Where one turn sends some rows of the set: a few examples, then the rows asked
Q_805: [  8  14  -5   0   6 -17  19 -12  28 -42   6  45  18 -24  33 -19  54  19
 -36  33   1   6  -7  13]
Q_932: [ 13   9 -22  21  -4  26  -4  -9  14 -42 -20  -6  37   1  19  -2 -29  16
 -22   1  -9  44 -21 -25]
Q_602: [ 18  11 -13   1  24  15  31   3 -25 -63 -13  -7   3  -5  28  45  31  11
 -22  25 -29 -28 -20  19]
Q_554: [-20  -2 -47  11  -6 -20  11   8   3  -6 -29  -6  10   0 -11  -8  21  39
 -45  -2 -61   2   0  27]
Q_471: [-23  -4 -38  24   2 -20   9  11   7  10 -38   0  21   4   3  -2  22  22
 -45   3 -59  -9 -15  35]
Q_706: [ 20  16  -8   2  18  26  29  10 -37 -54  -6   9   6 -14  26  32  35  -1
 -19  20 -27 -22 -36  14]
Q_702: [ 17   8 -14  -6  16  30  31   3 -38 -54  -1  11   7 -13  31  38  45   5
 -36  29 -30  -9 -17   7]
Q_970: [ 11   3  -9   2  24  23  35  14 -27 -58  -5   2   2 -14  17  45  43  12
 -37  28 -22 -17 -21  13]
Q_154: [  8  13 -36  14  -9  19  -5   1  22 -52  -6 -14  42  -1  23   4 -26  21
 -26  -2 -18  38 -26 -29]
Q_155: [ 34  13  -1  -8  -8   5  -4   6  10 -18  21  36  43 -27  48  14  -4  16
 -47 -18  -7  12 -15  26]
Q_426: [  9  16  -4  15   8  -1  -2  -6  25  25   2   7  29 -35  18  -6  24  -4
 -19  19  -1  24  -3  39]
Q_886: [-15   1 -51   7  -3 -17  14   6  17  -5 -40   1  15   8   7 -10  28  38
 -54  -3 -45 -15  -4  38]
Q_575: [  1  10  -4  14   2   8  -5 -11  28  26   6   8  28 -35  14   3  17  -5
 -19  21  -9  10   5  36]
Q_99: [  7   6 -24  18  -7  20  -9  -7   9 -49  -1 -21  29  -7   5 -16 -26  14
 -21   1 -16  44 -12 -20]
Q_769: [ 19  17  -8   4   2 -20  18 -11  19 -39  11  45  18 -27  40 -21  53  24
 -36  26  -6  15  -3  24]
Q_208: [-10 -11 -43  18 -14 -12   7  12   9   4 -38   7  20  13   3 -17  32  29
 -48  14 -52  -4 -12  39]
Q_726: [-23  -7 -41  26 -11 -18   3   5  10   1 -26  -2   9  12   4  -9  18  36
 -47   7 -60  -2  -9  35]
Q_717: [ 27  17  -3 -10 -15   5 -12   9   8 -22  19  46  45 -27  41  10 -11  18
 -48 -11 -13   4 -17  18]
Q_544: [ 10   0 -12   4  18  16  32   7 -32 -70  -3   5   6 -17  21  36  41   3
 -24  39 -28  -8 -16  17]
Q_845: [  5  17 -21  22  -9  22 -11   8  11 -58 -11 -24  29  -6   8  -8 -18  10
 -19  -1 -16  36 -42 -21]
Q_524: [ 11  22 -27  20   1  24 -10   9  12 -51 -13  -8  32  -3  14   1 -28  22
 -12   7 -15  41 -24 -28]

Q_602 goes to Q_845
Q_99 goes to Q_886
Now find these:
Q_702 goes to Q_932
Q_970 goes to Q_524
Q_155 goes to Q_426
Q_154 goes to Q_471
Q_717 goes to Q_575

Where one turn sends some rows of the set: a few examples, then the rows asked
Q_442: [ 31  -7   3  17  45  -4 -11  -3 -14 -33  -1  11  30   8  24 -27 -26   6
   2  34 -22 -15 -13 -29  31 -24  16  -8   3 -16 -20   2   1 -22]
Q_959: [-23   0  42 -44  22  21   8  12 -18 -19 -31   5  11   4  -7 -13 -12  -4
 -18   4   3   1 -12   3   3   4 -38   9 -18   9  11  -6 -20 -23]
Q_44: [ 22  10 -29  -2  34  13  20 -19 -11 -12   5  10   3  22 -32 -29 -25 -24
  -3   4  -5 -29  -5  19 -15  -7  11 -30   2 -29  17  -4   9 -66]
Q_47: [ 21  -1 -37  -5  15  -3  16 -23  33 -22  13 -36  14  30 -13 -19  -5   7
 -21   2  21 -13 -13   3  13   3 -20 -46 -17 -14  20 -21  -6 -10]
Q_78: [ -1  12  -2   4  31  43 -20 -45 -18 -40 -33  -4 -21  15  -4 -41  21   8
  10  -1   5   0 -27  31   5  20   4   9 -39   4   2  10 -30   4]
Q_443: [  8  21  31  -7  10  23  13   4   1 -11  22 -16  27  25  31 -21  -7  -9
  17  20  13 -21   2 -22  12  -9 -24 -30 -19  15  22  21 -13  16]
Q_784: [ 16 -13   0  13  36 -15  -8   0 -36 -42  21 -21  -5   8 -16 -21 -56   9
 -20  -2 -10 -10   4  -2   9   6   7 -29  -7 -22 -13  18  -3 -22]
Q_387: [ -2   1 -15  -6  -7  21  11  -2 -20  23  21  15  12   8 -34  19   4 -14
   9  -2  23  -2 -26   1 -18 -23 -21 -20 -55   1   9  29  -1 -27]
Q_210: [ 37  -7   0   7  12   0   4 -25  -5  -8  47  -3  27   7   9   8  -1  -9
  -3   0  25  17  -7 -24 -24 -11  -1 -12 -46  41  17  14 -13 -14]
Q_684: [ -3   4 -20  15  45  28  15   7 -15 -32 -20   7  23  33   5 -23 -12   0
  28  -4  22 -46  -6  13  10 -14 -25 -16  -3 -31   0  18  23 -44]
Q_368: [-19   1  14  -4  -7  44 -14 -23 -46 -27   3  -1 -22  -1  15 -35   5  26
  16   6 -13   3 -13  -7  26 -25  -7 -29 -44  -1  29 -10  -6 -33]
Q_891: [  1 -27 -11  -3 -19  10  13 -25  -5 -12   6 -25  15 -17 -25   2   5   5
  41   1  12 -15   4  19  17   2  -2 -12 -40  -3   5  56   5 -38]
Q_525: [ 32  -9 -38 -20  28  15 -20  16 -22 -41 -22   4   3 -10 -20  15  43  -2
  -8  -5   8 -19 -36  19   5   2  -2 -37 -10  14   9  14 -14 -21]
Q_114: [-12  -9 -13 -12   5  29 -15 -18 -21 -49   4  35 -29  29   6 -11  -4  13
  11  -6  24   4  -6 -10 -21  14   3  39 -13  -5  10 -17  15 -49]
Q_300: [ 21  -3  23 -11  -4  -5 -10  -2 -13 -47  14  -3  -1  -1   5 -24   8  35
  10   4  36  -5 -33  12  -1   2  19  38 -27 -12   2 -15   9  -8]
Q_651: [ 22 -14 -24  -8   5  39 -36  -2 -21 -29 -22 -33  16  10  27  -9  16  20
 -15   4   1   8  32  -2  -8 -18 -17 -18  -7  25   1  31 -16 -10]
Q_498: [ 24   6 -27  10 -17  35   2 -10 -39  -4 -10  15  10 -30 -13 -13   4  13
   9  24 -17   2  24  14  23 -19  -9  -1   6  18 -12  35   8 -30]
Q_509: [ 26   1 -13  30   2  19 -22 -12  14 -27  -3   0  11  32 -11 -10  -8  51
  57   6   7   4 -36   9   5  15   7  -2   8  13  -4  28  -7  -9]
Q_354: [ -6   2   7 -14  -8  34 -24 -18 -15 -25   8  12  19  22 -13 -30  27  12
   9 -29 -14  -3 -33  -5 -19  38  -5 -25  25  -9   0   5  33 -22]
Q_257: [ 20  12 -27  -4  53  11 -14  -7  -6 -49  27   7  23  18  26  -9   6  -6
   1 -14 -19   2 -33 -35 -14  16 -15 -16 -22  25 -14  27 -11 -43]
Q_756: [ -5  25  28   8 -12  34 -13  -3 -10 -23  12 -16  41   6   3 -15   0  14
 -19   1   5  17 -31  10  10  30  14 -20  30 -20  16 -17   9 -14]
Q_179: [ 40 -36  -8  13  33  10  -6 -15 -31  -9  -5  -6  28  19  25 -26 -11  -4
   3  24  10  11   0 -14 -30 -15  12  22   5  35  13  15  -3 -17]
Q_637: [ -6  19  -4 -17   8  37  -5  -2  20   5  12  31   8  19   0  -8  -3 -20
  36  21 -36   4  -7 -30 -13 -20   2 -35 -28 -10  15  14  -4 -27]
Q_559: [  3 -15  -4  16  12  25   9  -8  -4 -21  17  -5   6  22  -4   2  -3 -20
 -11   9   3   4 -94  -3  -2 -14 -29 -13  -9   6  -6  13   2 -16]
Q_830: [ 30  46  19 -29  11   6   7   9  -9 -25 -12  27  23 -13 -14 -21  19  14
   3 -18   4 -12 -18  12  -3  13  -4  19 -35  23   3 -17  -9 -29]
Q_883: [ 41 -30 -13   7  12  50 -22 -19   8 -13  -3  -1  13  12   6   5  29 -31
  -2  21   5   1 -11   9 -13 -18  26 -13 -14  20  40  14 -29 -17]
Q_461: [ -2   4 -32   5   3  15   8  10 -17  11 -21  -4   9  -7 -35  18 -14  18
  12  27  21  12   9   3  14 -15 -12  -5 -19 -35 -17  22 -12  -9]
Q_520: [ 10  40 -27  37  -1  13  22 -16  28 -28  -5  -5  17  15 -14  13 -13  -2
   6  -6  27   7 -22 -13  19  -7 -22 -26 -15 -17 -22 -15  -3 -35]
Q_882: [  7  -2 -42  17   5  17  -6   3 -22 -11  18  -3  10  21 -11 -45  -9 -27
 -56   6  11   4 -38   2   5  15 -31  -6   5  11  -2  -1  -5 -15]
Q_132: [-27  38   4  -7  13  33  -4  -5   4 -26  -1  -1  34  28   5  -4  -3  18
   1 -18  -3 -25  -4   9  11  33  30 -40  -1  18  28 -17   4 -26]
Q_245: [-19  30 -17   0  10  44 -38 -16 -18 -39  -7  -1 -22 -11   6 -38  23  11
   8  12  -3  24 -13   6   8 -13  24  -5 -41 -10   0  -7 -34 -31]
Q_732: [-22   9 -10   7  16  41 -24  -8  -3 -24  15   6  -7  27  -1   3 -33   6
  20  22  -9  32 -14   4 -17  12  -6   3 -10 -37 -14  48  -5 -13]
Q_879: [  2  18  29   4   6  38  13 -50 -39 -33   7  -2   0  -9   8 -42   6  -2
  22  -4   9  12   9  -5  20  16 -29 -14 -25   7  30   2 -17 -52]
Q_645: [ 18   0  -6  17 -17  26  -3 -53  -9  -6   1  -5   9  23  -4  19 -18 -37
 -14   1   8   1   9   4  -5  14  18   4 -55   3   7  33 -10 -21]
Q_495: [ 23 -24 -42  14  27  -7 -19  23  -8 -34  22   5   6  -3 -30 -37   5   8
   7 -21 -18  -9 -29 -14   8  16   1 -37  -4  27   2   7 -13 -41]
Q_239: [ 25 -16 -51   7  42  19   0   4 -19 -12 -41   1  17  14  -2  -7  -2  31
  34  10   7   0  30  -3  -8   4  -2   7   5   6   2  20  -7 -20]
Q_246: [ 25  41   5  23 -10  27  -6  -2 -17  -5  -2   3  37  29  13 -44  -5  -8
  23   9  29 -13 -14  -6  -9   5  -7  11  19  34  -4  24  -9 -34]
Q_11: [  6 -31 -21   6  20 -10  22 -32  16 -53 -14 -22  22  -2   9   2  -4 -18
   3 -10  26   0  18   2  11  25 -10 -19 -25   2  32   2  14 -36]
Q_556: [-17  12  12 -13  14  12 -13 -34   9 -43  28  14   1   2 -12 -16   8   6
   6  -2  -8   2   2 -21  13  41  22 -27  18  -2 -22   4  12  10]
Q_285: [ 20  -9 -21  14   0   9  -1 -14 -21 -22 -58  -3  11   9  -9   5  -8 -50
 -42   8   5   5 -19  -1   5  15  -1   1  -3   2  -1  -9  -5 -17]
Q_19: [ 18   1  33   7   3  18  -4 -66  -8 -21 -38 -12   6   6 -12 -55  11  -4
  24   1   5   9 -22   2  15  13  -3   1 -22   9   6  -6 -27 -30]
Q_946: [-14 -21  10 -23  20  22   3  -9  19 -40 -12  27 -17   1 -11   9  -7  14
  13  17   4  22   3 -26  17   7  -7   0  -7   4  24 -35 -24 -33]
Q_237: [ 14   9 -18 -18   2 -16 -35 -10 -38 -48  17  -9   9 -15   5   7  -6  17
 -39   5  16   6   3   3  13 -18  -3 -24 -25  -4 -28  19   8 -36]
Q_800: [-55   3  21 -20  14  23 -13 -13  -6 -19   4   6  14  18  -7 -31 -11 -19
  -2  13  -1 -26 -16   2   5  11  41 -19  17   4  -3   4  12 -22]
Q_978: [ 13 -27 -19   1   6   2   6 -34 -31 -26  14  37  13 -10  -4 -12  -9 -10
  -6  12  -2 -16  -9  20  12 -23   5 -12 -14   9  23   5  49 -61]

Q_237 goes to Q_285
Q_114 goes to Q_830
Now find these:
Q_883 goes to Q_891
Q_461 goes to Q_179
Q_354 goes to Q_132
Q_246 goes to Q_637
Q_257 goes to Q_520
Q_882 goes to Q_44
Q_245 goes to Q_19

